In the rows, zero is written as 128.
Which row each row swaps with, under one turn or mirror:
Rela: 135 168 142 140 130 115 156 127 130 146 148 112 154 150 131 120
bobub: 140 129 139 138 131 108 123 141 92 134 158 101 155 144 112 111
visak: 155 134 130 129 108 102 130 165 136 139 148 85 103 140 116 115
vem: 134 172 130 148 126 128 151 135 134 146 130 90 122 150 126 129
Rek: 123 129 148 145 149 99 144 110 126 143 154 115 101 126 113 108
nabup: 135 129 121 139 119 74 104 133 125 124 149 116 103 136 104 118
dupim: 131 120 122 123 144 112 125 146 155 146 105 120 116 139 122 128
sil: 136 119 129 109 130 120 127 105 114 137 155 95 111 148 121 125
nurot: 143 123 130 106 145 114 140 157 122 134 139 86 108 153 121 123
luk: 153 141 127 150 131 97 104 141 154 141 145 139 133 143 126 106
lor: 107 113 125 127 127 98 148 144 127 143 132 94 119 171 104 134
lef: 122 148 126 161 122 103 137 156 106 154 148 127 101 149 114 127
Ripel: 126 129 142 134 121 107 131 161 122 144 137 121 83 167 121 130
mar: 139 135 128 140 135 121 117 97 152 143 144 101 140 148 102 134
gil: 137 118 134 137 118 100 125 127 122 129 130 151 131 148 92 126
des: 154 142 167 154 132 107 117 135 150 142 150 98 113 129 125 133
keb: 111 136 124 142 132 134 144 128 141 151 162 132 139 131 110 114
Vizut: 130 139 132 142 153 116 130 157 133 144 157 140 154 138 122 121
Vulu: 150 125 135 132 112 105 134 121 134 106 123 94 140 156 120 129
bip: 123 161 143 135 119 98 124 158 136 138 136 118 159 150 100 125

Vizut swaps with -> nurot
keb swaps with -> visak
mar swaps with -> nabup

Which row each row swaps with, under one turn or mirror:
sodu: 137 102 100 134 135 148 126 152 142 121 136 150 133 123 129 137 120 155
 126 153 138 144 104 135 99 116 139
Gezu: 126 100 125 148 132 116 121 129 115 122 108 128 161 115 149 105 127 137
 116 128 129 150 123 122 151 119 126
gida: 115 136 119 146 131 159 142 144 114 121 102 126 86 127 118 128 107 120
 108 149 123 121 104 99 132 117 127
vap: 110 150 122 143 124 118 127 124 131 117 125 122 84 130 119 134 144 129
 95 137 130 120 137 145 143 97 162
Zudul: 129 105 106 116 124 156 138 143 124 112 131 171 132 137 134 106 115 134
 134 151 126 136 138 145 124 128 116
Muvu: 114 147 126 129 139 128 119 137 142 111 122 107 80 116 104 136 149 128
 103 137 124 119 134 141 135 102 139
vokop: 104 145 131 137 127 127 130 119 134 120 120 110 94 120 122 128 144 120
 89 135 111 121 137 140 155 92 142
Somi: 120 128 118 149 136 126 119 133 149 128 129 108 110 111 122 151 141 146
 94 140 127 135 104 133 121 91 157
nares: 141 105 98 120 120 129 133 137 133 103 130 163 132 155 121 112 123 128
 135 137 133 147 127 150 108 117 125
dapa: 134 109 107 112 133 139 117 149 134 106 134 158 128 129 122 114 133 145
 143 143 137 140 142 156 113 131 124
tode: 125 105 133 136 130 128 116 115 120 123 105 131 150 122 158 103 126 137
 120 112 121 147 131 132 149 118 127
tuni: 121 143 117 137 125 115 133 123 141 109 119 111 85 141 104 133 140 112
 95 130 120 126 121 135 131 87 142
kure: 123 125 127 135 139 164 140 138 121 121 94 123 94 122 133 116 105 120
 108 134 118 118 110 99 141 115 112
raro: 132 115 99 125 122 143 135 146 123 110 135 176 117 145 129 115 119 140
 134 152 142 133 138 150 115 129 140
vaf: 118 110 125 146 121 117 113 118 113 124 115 137 157 128 149 111 130 142
 126 122 128 157 131 139 141 123 144
ked: 123 120 120 148 140 147 142 148 116 120 98 119 108 114 125 119 110 120
 102 147 126 123 103 92 145 116 114

Gezu swaps with -> ked
tode swaps with -> kure
Somi swaps with -> sodu

Which row each row swaps with, under one turn or mirror:
sez: 135 119 87 102 143 120 131 158 127 127 127 115 147 110 111 81 126 114
 144 113 147 136
Loza: 129 131 136 120 105 134 139 149 145 112 135 109 101 124 132 95 119 161
 133 122 145 101
geg: 138 129 142 139 114 137 130 150 137 110 146 123 125 121 131 127 150 141
 115 163 126 136
tizo: 134 118 105 126 147 115 139 142 115 154 128 119 125 108 114 98 119 107
 152 113 153 137
Gege: 149 138 108 148 135 134 123 179 105 107 140 125 131 108 114 101 134 140
 105 144 136 132
tisag: 134 126 128 128 123 132 114 133 123 105 129 123 137 86 130 131 145 152
 137 156 121 100
Befu: 145 141 101 103 131 117 124 140 108 128 136 130 122 121 102 107 124 112
 151 107 162 134
dod: 155 125 106 146 144 120 128 167 109 122 144 121 138 127 123 115 151 137
 118 147 141 157
zazap: 124 116 126 101 118 125 136 137 171 102 142 109 121 127 131 95 128 149
 141 134 138 115
Bezu: 129 140 126 102 104 115 124 129 138 112 146 115 104 136 121 115 128 156
 151 122 156 113
gim: 124 132 121 112 116 120 159 139 147 115 123 94 130 134 137 106 104 158
 139 130 136 112
Desa: 132 124 88 142 134 129 116 145 95 132 126 123 152 98 123 121 147 134 126
 139 126 122
Kufo: 122 116 125 145 137 112 117 125 132 126 145 119 131 95 129 130 137 144
 142 166 125 118
rimuf: 141 132 112 107 136 121 157 149 118 135 119 109 149 114 122 92 99 105
 148 125 140 136

sez swaps with -> zazap
Gege swaps with -> Kufo
Bezu swaps with -> Befu

Which row each row swaps with, under one turn or mirror:
Rom: 145 130 119 137 125 147 126 153 134 147 101 122 133 135 124
bib: 119 145 138 106 139 119 119 93 122 127 153 143 125 132 115
genug: 116 150 150 123 141 125 126 99 114 132 107 113 118 152 122
zesu: 152 125 158 123 137 133 146 131 151 111 129 118 107 144 135
guge: 123 132 148 116 109 110 120 103 114 122 125 134 154 145 134
zera: 126 138 124 112 153 137 140 141 135 148 108 138 154 138 124
gev: 137 107 157 137 112 112 115 127 141 111 129 139 135 137 142
rofo: 142 135 108 106 146 129 142 105 147 143 120 146 120 150 128
vago: 140 119 106 134 130 139 128 107 144 147 105 124 105 141 140
nep: 108 127 139 114 154 106 123 122 130 134 137 141 126 114 103
Kinis: 158 130 143 136 125 147 137 133 114 147 146 149 137 130 112
fel: 130 123 132 151 150 125 133 111 127 135 115 122 155 105 114
rini: 140 117 131 119 102 135 132 132 117 135 142 106 114 111 118
nam: 139 112 135 139 116 132 120 112 142 115 144 110 107 111 136

genug swaps with -> zesu
nep swaps with -> rini
Kinis swaps with -> fel

